In the rows, zero is written as 128.
Where one turn sends some rows of the set: a few examples, then the rows asked
sigop: [118 122 125 149 135 130 152 164  97 122 153 105 124]
tev: [156 118 119 124 115  97 116 107 121 135 146 136 145]
Zun: [121 154 146 139 161 142 138 134 124 129 156 151 149]
Guz: [162 129 136 122 127 102 127 101 118 146 138 139 138]
Doki: [122 153 141 143 167 134 139 136 123 129 158 141 154]
zas: [124 146 114 107 130 119  96 153 152 122 136 116  98]
gufid: [130 128 127 106 140 128 101 152 143 115 112 123  86]
rem: [147 119 115 113 127 109 110 101 114 136 142 145 137]
mebi: [132 125 117 144 136 112 154 162 102 122 154  91 121]
faso: [142 131 136 115 116  93 132 113 118 141 142 155 142]
sali: [128 114 117 159 140 132 109 159 129  93 108 139 118]
luvu: [121 147 111 115 125 116 104 157 149 118 110 126  92]
demeg: [122 158 116 113 143 116  98 156 136 126 131 116  89]
rosev: [142 142 158 123 145  78 136 121 131 111 111 140 107]
raged: [133 124 115 143 133 109 153 164  82 118 145 108 129]
zala: [140 147 155 124 149  82 146 128 129 114 103 139 103]
nav: [123 108 120 164 137 130 111 154 122  96 107 146 119]
tomu: [138 144 147 124 152  70 140 124 129 113 108 141 110]
zur: [119 154 138 147 158 133 145 134 124 125 162 144 149]
Sefe: [130 134 112 164 142 131 151 165 104 134 145 111 124]
refim: [118 108 119 160 146 125  99 158 127  97 112 140 121]

sali goes to zur
sigop goes to Guz
Now these:
Doki goes to tomu
Zun goes to zala
Sefe goes to faso
mebi goes to tev
demeg goes to raged

Where one turn sends some rows of the set: a few examples, then the rows asked
Romo: [101 119 106 168 117 119 103 118 181 131 116 136 142]
pef: [136 134 123 143 129 162 115 118 184 157 134 149 136]
Fuf: [168 135  81 155 120 129 108 129 183 174 118 127 166]
gik: [166 152 116 153 166 108 110 116 141 157 149 115 158]
Mimal: [180 144  92 143 106 132 102 118 145 157 109 152 176]
Botev: [167 156 117 158 165 108 108 116 142 157 149 114 151]
gefim: [138 113 130 175 157 112 105 103 132 177 133 125 160]
zanag: [195 128 104 165 139 123 110 100 138 167 134 107 150]
rusus: [109 114 123 181 125 124  94  88 159 119 124 133 155]
mabu: [138 145 123 163 125 128 131 106 113 114 104 138 148]
Kegi: [124 104  97 179 104 127  94 102 163 134 107 149 135]
vegi: [148 131 111 143 110 158  90  83 148 141 141 157 135]
karu: [108 106 120 173 113 122 109 117 184 132 125 132 143]
Kebil: [155 133 133 164 127 140 123 106 124 111 103 149 152]
bab: [129 148 136 141 111 127 124 118 144 101 125 118 155]
dab: [154 158 103 133 118 127 116 138 176 156 117 127 184]
Gezi: [176 138 103 139 120 105 109 127 150 162 157 106 139]
Turi: [158 122 129 155  95 143 137 126 156 124 103 125 140]
Vela: [177 143 103 143 120 106 107 126 150 162 156 104 133]
mak: [108 120 107 181 131 125  92  88 161 123 109 135 154]
Sut: [152 128 116 163 102 138 145 123 137 131  94 129 135]
val: [130 142 123 149 129 164 103  77 173 138 137 115 156]
Ris: [169 144  79 161 139 123  85 102 143 157 126 154 174]
bedi: [142 160  85 144 129 115  91 106 167 148 140 108 185]
sefog: [194 132 105 169 138 124 108 100 140 167 134 104 146]
detu: [126 148 122 147 104 122 138 121 140 116 113 110 146]
gebug: [152  95 116 167 110 115 105 103 142 183 133 105 148]
lof: [159 162 102 145 128 129  98  97 145 140 115 125 200]
dazud: [128  97 113 183 109 128  98 101 160 132 117 154 138]
sobep: [124 120 123 147 124  96  99 122 140 171 156 117 148]

gebug goes to gefim
bab goes to Turi
Vela goes to sefog
Now these:
Sut goes to mabu
pef goes to vegi
Ris goes to bedi
zanag goes to gik
Kegi goes to mak
dazud goes to rusus
lof goes to dab

Where one turn sends some rows of the set: a few examples, then the rows asked
detom: [128 142 105 140 114  95  93  75 172 128 117  85 128 142 169  77 110  84
 113 168 166 137 110]
latun: [142 142 110 154 114 117 108 107 159 136 125  54 135 148 152 123 119  97
 110 152 151 159 108]
vame: [138 135 152 122 141 123  91  80 155 130 135 128 149 138 169 117  93  78
 135 116 152 110 156]
Mirok: [126 109 105 133 148  90 112  78 158 104 113 135  92 169 164 101 126 110
  99 161 177 144 145]
vota: [145 114 106  95 140 118  91  74 152 110 139 128 138 149 171 147 130  99
  89 157 187 128 145]
kigop: [128 148 106 126 117 111  87  74 160 117 129  91 145 142 153  73 112 101
 106 162 181 137 110]
golor: [147 113 146 157 134 133 112  90 172  91  96 140 138 153 167 108 129 126
 119  91 137 148 111]
Mut: [146 112 145 158 134 128 113  89 177  94  95 141 139 150 168 104 133 125
 121  92 133 147 111]
far: [153 103 106 121 139 106 102  87 161 128 124 109 122 148 185 170 133  77
  99 159 162 137 144]
gofem: [150 125 148 154 141 134 101  81 184  99  94 146 137 153 183 100 141 129
 125 110 140 145 103]
nuri: [130 114 106 126 151 120 114  93 138 101 131 123 110 180 141 122 132 137
  88 145 182 155 147]
zedop: [140 158 119 137 130 128  66  86 156 116 121  76 135 151 179 118 113 106
 102 161 203 146 108]
gid: [153 121 152 161 141 139 106  92 182 105  94 136 137 157 184 116 142 128
 127 107 134 151 108]
kala: [131 151 109 126 117 127  90  88 147 118 141  77 154 148 137  91 116 117
 105 150 183 145 113]
Kabe: [143 130 153 135 140 127 100  91 156 140 135 111 143 140 166 136  96  73
 133 117 136 120 155]
tupa: [146 113 148 156 133 131 111  85 176  91  94 142 137 155 171 101 130 123
 119  93 136 147 107]
nas: [157 108 107 113 140 119 102  92 152 125 135 106 131 150 177 179 136  91
  95 152 169 141 144]
ladu: [153 129 150 153 142 147 103  90 180  96 100 141 147 157 174 109 142 137
 122 100 145 152 106]
nukop: [148 104 106 110 140  98  95  73 168 122 122 122 117 145 192 151 129  76
  97 163 168 130 145]
bepe: [155 125 150 160 140 145 105  93 178 103  98 138 139 156 177 115 143 135
 124 101 135 153 103]
romil: [153 127 149 149 140 141  96  84 180  96 101 145 142 158 179 103 141 137
 126 106 143 148 107]
digep: [146 113 144 157 134 131 109  85 175  91  96 145 136 152 170 101 130 126
 123  92 137 147 109]
sos: [142 160 117 139 127 134  70  91 153 121 124  68 132 152 179 130 114 109
 101 156 200 152 109]
zusap: [146 154 117 146 128 126  73  95 153 126 117  64 126 152 184 136 116 105
 102 157 193 152 108]
Poma: [137 155 118 141 127 118  68  78 162 121 116  75 129 145 186 115 112 101
 103 167 200 145 106]
fito: [153 116 107  98 142 127  99  85 144 117 142 117 138 154 168 166 138 102
  93 150 180 134 146]
lamuz: [137 146 111 135 119 132 102 102 147 130 138  60 149 152 137 118 115 111
 106 144 165 155 111]
Gege: [137 112 107 142 150 118 123 105 140 110 124 111 102 181 146 143 131 128
  93 139 167 164 143]
guba: [140 136 154 127 142 134  94  93 151 134 137 114 152 141 160 132  96  84
 132 113 143 120 153]
rigog: [143 127 152 135 139 118  94  86 160 137 131 117 141 137 173 126  96  69
 138 120 138 113 155]
Pefoz: [139 154 116 147 125 116  70  84 164 124 111  73 124 148 195 122 114  95
 107 166 195 147 106]
dema: [144 111 105 101 140 106  89  68 162 113 128 129 128 144 185 141 132  84
  96 164 183 125 146]
Zimu: [143 152 114 150 128 119  75  91 159 128 111  63 120 149 189 131 114  99
 105 160 190 153 106]
rinod: [131 102 106 150 146  90 119  91 162 115 108 122  83 172 169 121 127 102
 100 155 160 154 142]
pid: [137 134 106 153 113  98 103  92 173 138 114  67 124 144 168 103 116  79
 113 157 152 149 109]
zate: [127 114 106 125 148 106 105  79 146  99 128 139 103 173 152 104 126 126
  94 152 187 145 145]
tet: [137 137 156 123 141 133  94  85 151 130 140 124 153 140 161 124  97  84
 130 113 149 111 157]
Mub: [152 121 150 161 138 134 104  84 185 102  90 142 134 157 187 107 140 126
 127 109 135 150 105]
rono: [139 131 154 130 139 115  93  76 160 134 132 122 139 136 173 119  93  69
 135 122 146 108 153]
nuta: [137 105 104 150 146 103 124 102 152 119 113 104  88 174 158 140 133 109
  96 148 156 162 147]
piv: [147 112 145 156 132 136 107  89 173  92  97 143 138 152 167 105 131 127
 121  92 133 147 110]
vuduk: [148 113 146 159 132 131 113  89 178  90  94 142 135 152 170 103 129 121
 118  94 132 146 109]

far goes to nas
kigop goes to detom
Now these:
nuri goes to zate
Kabe goes to guba
gofem goes to Mub
zusap goes to sos

Where one turn sends some rows of the set: a few examples, then the rows asked
Ganit: [170 113 157 119 145 146 149 154 184 131 135 137 101 117 138 135 136]
tebaf: [170  86 116 141 105 112 121 150 164 180 109 113  93 149 116  96 122]
pire: [162 118 164 113 155 146 145 154 181 132 132 136 114 121 146 138 140]
vez: [169 114 158 120 145 145 146 151 184 129 137 137 107 117 142 140 136]
menil: [160 119 150 144 120 112 124 146 159 145 114  94 158 167 164 145 132]
Bize: [148 114 129 142 128 114  98 130 150 161 119  99 154 161 156 127 133]
savaf: [168  86 150 115 175 131 152 151 154 137 102  93 129 123 164 133 106]
tukib: [186 101 132 157  91 107 139 153 170 153 115 106 108 154 133 130 118]
gak: [170 110 159 115 148 145 150 157 186 134 132 138  97 116 135 132 135]
Kubut: [165 111 161 110 151 146 150 159 185 137 130 139  99 119 135 129 137]
tid: [132 133 115 137 125 110 145 135 125 186 129 108 129 145 125 123 133]
Lapus: [173  96 112 155  98 111 112 136 160 166 120 109 111 147 129 114 119]
fovek: [169  79 150 110 178 130 157 157 155 142  97  95 122 121 158 125 106]
nimi: [163 107 116 156 107 113 102 127 155 159 123 104 135 153 146 126 124]
zepi: [179  84 138 132 160 127 150 144 157 130 108  94 123 116 163 139  99]
Telo: [135 110 141 121 146 119 102 142 148 171 107 101 158 165 153 115 140]
Pono: [135 125 114 131 123 109 151 142 128 194 124 113 112 143 113 112 131]
palo: [126 133 119 130 129 111 145 137 124 188 125 108 132 148 124 121 135]
batuf: [180  73 142 117 163 128 161 158 160 143  98  99 102 116 147 121 100]
Nore: [146 119 163 122 141 117 127 159 157 157 102  95 160 172 160 131 140]
lopob: [143 109 170 104 149 118 137 173 158 171  90  99 144 173 146 114 142]
pir: [125 131 122 124 133 110 146 141 123 192 123 111 128 147 123 116 136]
nuru: [183  91 138 140 100 110 150 167 174 166 103 110  92 154 118 111 120]
fetut: [138 126 111 136 117 108 149 138 128 190 127 111 115 142 116 118 131]
zomer: [169  88 150 116 118 113 152 179 170 179  91 109  94 160 116  98 128]
nilo: [133 101 147 106 152 121 111 156 150 184  97 104 140 166 140  97 141]
kope: [127 128 120 122 131 112 148 145 125 195 120 111 122 147 118 112 136]
Geref: [173  76 146 111 172 130 160 159 158 146  97  97 110 118 151 121 103]
Buful: [185  75 137 126 158 126 159 152 161 137 104  98 104 113 151 127  97]
pupig: [158  84 129 119 124 116 125 161 161 190  98 114  95 154 114  85 127]
based: [163 111 165 108 156 147 150 160 184 137 130 138 106 120 138 129 140]
kuful: [178 114 135 160 100 108 128 144 164 144 118 100 135 159 151 143 122]
Kima: [173  88 144 123 168 128 150 146 155 132 105  93 130 120 166 139 103]
zotum: [136 131 112 137 119 108 145 135 126 186 129 109 122 144 121 122 131]
valon: [142  90 141 105 143 119 121 163 155 192  94 110 116 160 123  85 137]
gipam: [152  96 164 100 139 115 148 182 165 181  85 105 117 168 127 100 137]
luz: [131 124 118 125 128 109 151 145 127 196 122 112 115 145 114 110 133]
duv: [186  80 135 131 155 126 154 147 160 132 108  96 112 114 156 135  97]
ruv: [160 115 166 109 158 147 147 157 181 135 130 136 110 121 143 133 140]
gazum: [167 117 160 119 151 145 145 151 183 127 136 136 113 120 145 141 138]

vez goes to ruv
nimi goes to nilo
Now these:
fetut goes to palo
gipam goes to tukib
fovek goes to Buful

Where one turn sends some rows of the set: a few examples, then the rows asked
K: [108 104 117 146 140 171 122 135 130 122 137 171 114 125  90 117 141 150
 135 127 158 144  98 125 156 119 164 142 123 152 154 127 157 103 102 119
 110 111 103  92 123 121 119 143 123 141 106 127 147  99 105 140 109 162
 114 155]
M: [131 148 121 137 160 132 150 173 107 146 156 147 116 113 116 117 133 162
 121 141 155 146 150 122  91 136 128 109 113 107 132 151 142 109  90 127
 116 131 139 128 144 139 119  92 144 123 105 131  75 140 139 129 105 137
 118  94]
A: [117 124 127 129 131 125 141 128 112 128 161 164 130 135 147 143 120 123
 135 113 137 156 104 170 110 118 120 120 167 169 132 113 146 106 130 116
 158 121 143 103 124  99 118  90 131 124  99 142 145 125 148 121 127 105
 152 124]
D: [130 137 108 141 125 144 167 136 163 118 107 136 152 132 141  95 156 128
 111 120 144 111 128 110 140 106 126 118 123 128 110 135  91 130 112 133
 116 132 162 142 155 123 162 118  86 128  88 132 124 132 109 119 129 139
 114 147]
P: [117 131 131 141 133 124 152 117 119 112 154 152 127 143 139 137 138 121
 125 116 146 154  99 173 113 136 126 115 150 155 132 114 122 107 140 111
 158 118 147 108 120  99 121  96 117 135  79 138 136 123 161 122 141 110
 152 103]
F: [111 138 140 100 116 102 102 128 110 148 118 127 152 117 131 137 129 148
 158 109 139 152 106  96 122 139 133 109 132 152 130 101 132 165  96 147
 121 124  91 125 123 140 132 109 129 152 141 118 114 107 104 138 144 128
 107 139]
Q: [118 103 174 126 127 132 141 125 122 142 113 133  87 145 144  88 106 129
 104 129 136 142 153 109 103 137 127 126 140 128 144 123 120 142  97 145
 133 121 119 117 114 129 143 151 160 124  95 120 166 124 154  88 106 137
 100 125]
E: [106  99 135 148 150 170 137 134 131 108 138 166 106 130  92 119 149 139
 133 121 167 137  97 122 147 118 154 124  99 134 154 137 153  97 115 123
 106 111 116  95 120 122 133 145 122 140  87 110 130  88 105 136 113 163
 109 135]
B: [111 136 157 107 125 105 124 128 122 134 115 117 143 128 130 129 154 134
 150 110 155 141 103  97 116 142 123  89 105 130 128 110 112 164 108 154
 125 122 107 131 124 141 150 110 119 144 106  95 102  96 109 133 153 126
 101 106]
W: [134 157 104 142 150 126 132 163 108 152 150 145 122 109 113 116 130 177
 117 148 151 154 152 126 105 149 143 129 131 123 137 141 137 109  80 115
 116 133 125 125 146 136 105  97 138 136 125 150  87 151 141 139 112 143
 127 107]
X: [122 123 141 132 135 115 136 111 104 117 161 157 114 146 140 152 119 116
 131 115 142 152  88 164 103 123 127 116 149 147 127 112 143  93 147 107
 145 118 143 120 125  96 118 106 125 134 105 135 127 116 147 114 138 114
 151 109]
S: [149 159 110 151 160 141 142 173 113 152 150 143 115 117 119 106 145 170
 114 145 155 144 136 127 110 137 135 129 126 119 118 142 130 118  80 121
 127 120 134 150 161 134 118 102 129 115 115 134  97 145 146 131 111 128
 127  84]
L: [119 145 137 115 121 123 119 140 127 149 110 122 159 122 136 115 156 145
 150 111 149 143 102 107 139 141 127 113 132 160 119  99 107 183  87 156
 144 117  98 132 138 144 146 106 113 132 117 111 136 112 119 143 146 113
 111 114]
Y: [115 124 119 123 121 116 151 115 140 116 117 140 139 130 134 122 127 128
 121 121 137 120 130  98 115 108 132 108 117 109 126 143 120 105 131 121
  87 142 155 132 136 123 148 121 104 152 115 135  88 123  88 111 127 158
 107 168]
Z: [126 135  94 129 117 132 135 130 148 139 113 148 156 121 138 108 123 145
 122 124 127 123 132 108 143 104 139 139 155 150 118 125 119 122 104 123
 108 138 139 134 153 123 140 118 101 141 134 158 128 144  98 122 119 144
 121 189]
C: [111 108 168 129 116 116 135 111 122 141 111 128  93 146 136  91 106 137
 101 134 134 152 158 109 110 154 141 135 144 131 151 119 114 138  99 129
 128 126 113 112 108 129 130 156 154 141  98 132 161 129 157  93 117 147
 107 131]
J: [129 114 169 132 123 127 129 115 121 146 110 130  84 153 141  88 108 136
 102 133 137 145 145 108 113 144 139 139 146 131 137 117 118 142  96 130
 134 115 113 134 121 127 134 163 151 128 110 129 172 126 157  88 113 135
 109 123]
H: [113 107 120 157 147 186 137 142 141 116 132 165 115 131  95 105 162 147
 127 123 165 134  92 131 166 119 159 139 110 150 145 129 142 112 100 127
 123 103 112 100 133 119 134 144 113 129  86 115 155  97 115 141 110 152
 114 132]

Q goes to C
Z goes to D
Now these:
H goes to E
B goes to F
S goes to M
P goes to X

Where one turn sends some rows of the set: a few examples, then the rows asked
zated: [151 113 181 110 122 118 104 111 107  90 135 116 143 137 148  97 130 115
 157  89 130 155 136 145 146  98 128 128]
taz: [106  93 168 102 116 102 101 131 135 124 137 119 164 118 128 101 136 106
 157  91 131 135 129 121 149 125  90 132]
Merig: [124 121 169 111 156 150 126 133 131 129 149 147 172  98 139 123 141 141
 127 127  89 140 117 133 129 107 144 118]
rak: [ 81 126 186 110 116 141 116 154  84  98 144 164 130 122 141  99 116 115
 106 144 159 101 116 160 128  96 110 138]
kuza: [106 115 164  97 125 122 114 133 134 107  99 136 140 132  97  86 131  92
 105 151  86 119 118 116 148 120 146 146]
sogu: [125 127 172 108 134 122 108 132 118  91 102 130 127 137 103  87 134  93
 111 149  80 126 128 129 148 107 151 146]
Pap: [ 88 116 159 104 114 131 112 153 121 108 112 153 116 111 162 103 164 157
 105 138 172 138 126 142 141 105  95 127]
pugof: [ 97 138 166 102 121 145 130 145  72  82 142 148 124 141 160  93 114 121
 111 144 156 103 127 163 140  88 109 134]
zegur: [134 130 148 106 160 152 126 123 110 121 137 140 163 119 155 109 142 134
 146 126  86 144 125 136 129 109 154 114]
rap: [108 125 161 112 166 146 108 142 131 146 151 135 160 104 124 128 141 140
 143 131  97 130 130 117 142 127 134 117]
tam: [117 132 140 106 173 151 112 132 104 139 141 129 151 125 140 115 145 132
 163 130  93 135 138 121 141 129 143 116]
natu: [103 112 147  91 131 130 115 135 129 109 100 121 134 138  98  84 136 103
 108 142  84 113 133 109 167 118 129 144]
Deso: [ 95 142 151 107 123 111 107 146  97  93 110 147 113 129 176  99 165 134
 140 161 163 143 127 145 124 120  99 130]
runak: [ 96 131 155 101 111 120 126 135 111  97 101 156 122 123 177 100 154 146
 115 151 175 144 116 145 126 112 109 127]
bedim: [ 77 136 145  94 125 143 128 151  69  98 143 141 128 143 157  88 121 116
 130 147 156  90 133 149 145 106  86 132]
Kor: [129 110 154  98 131 111 106 121 110 106 140 100 146 142 143 101 133 113
 173  91 128 138 148 124 163 116  97 129]
Pip: [ 60 123 161 102 119 139 114 160  85 112 145 154 134 128 138  95 124 109
 123 148 160  88 121 146 133 111  91 134]
Zeviv: [129  94 195 113 110 109  97 124 127 108 135 136 163 113 131  97 133 103
 143  85 129 150 118 142 130 104 123 132]
ruda: [122 126 153  99 138 133 109 139 113  91 104 116 120 145 104  84 139 106
 116 143  78 118 143 122 169 104 136 143]
Bediz: [ 80 131 155 115 128 122  92 163 106 104 119 144 106 118 161 101 172 142
 129 151 163 138 137 143 138 114  87 131]

tam goes to rap
kuza goes to sogu
zated goes to Kor
Now these:
Bediz goes to Pap
pugof goes to bedim

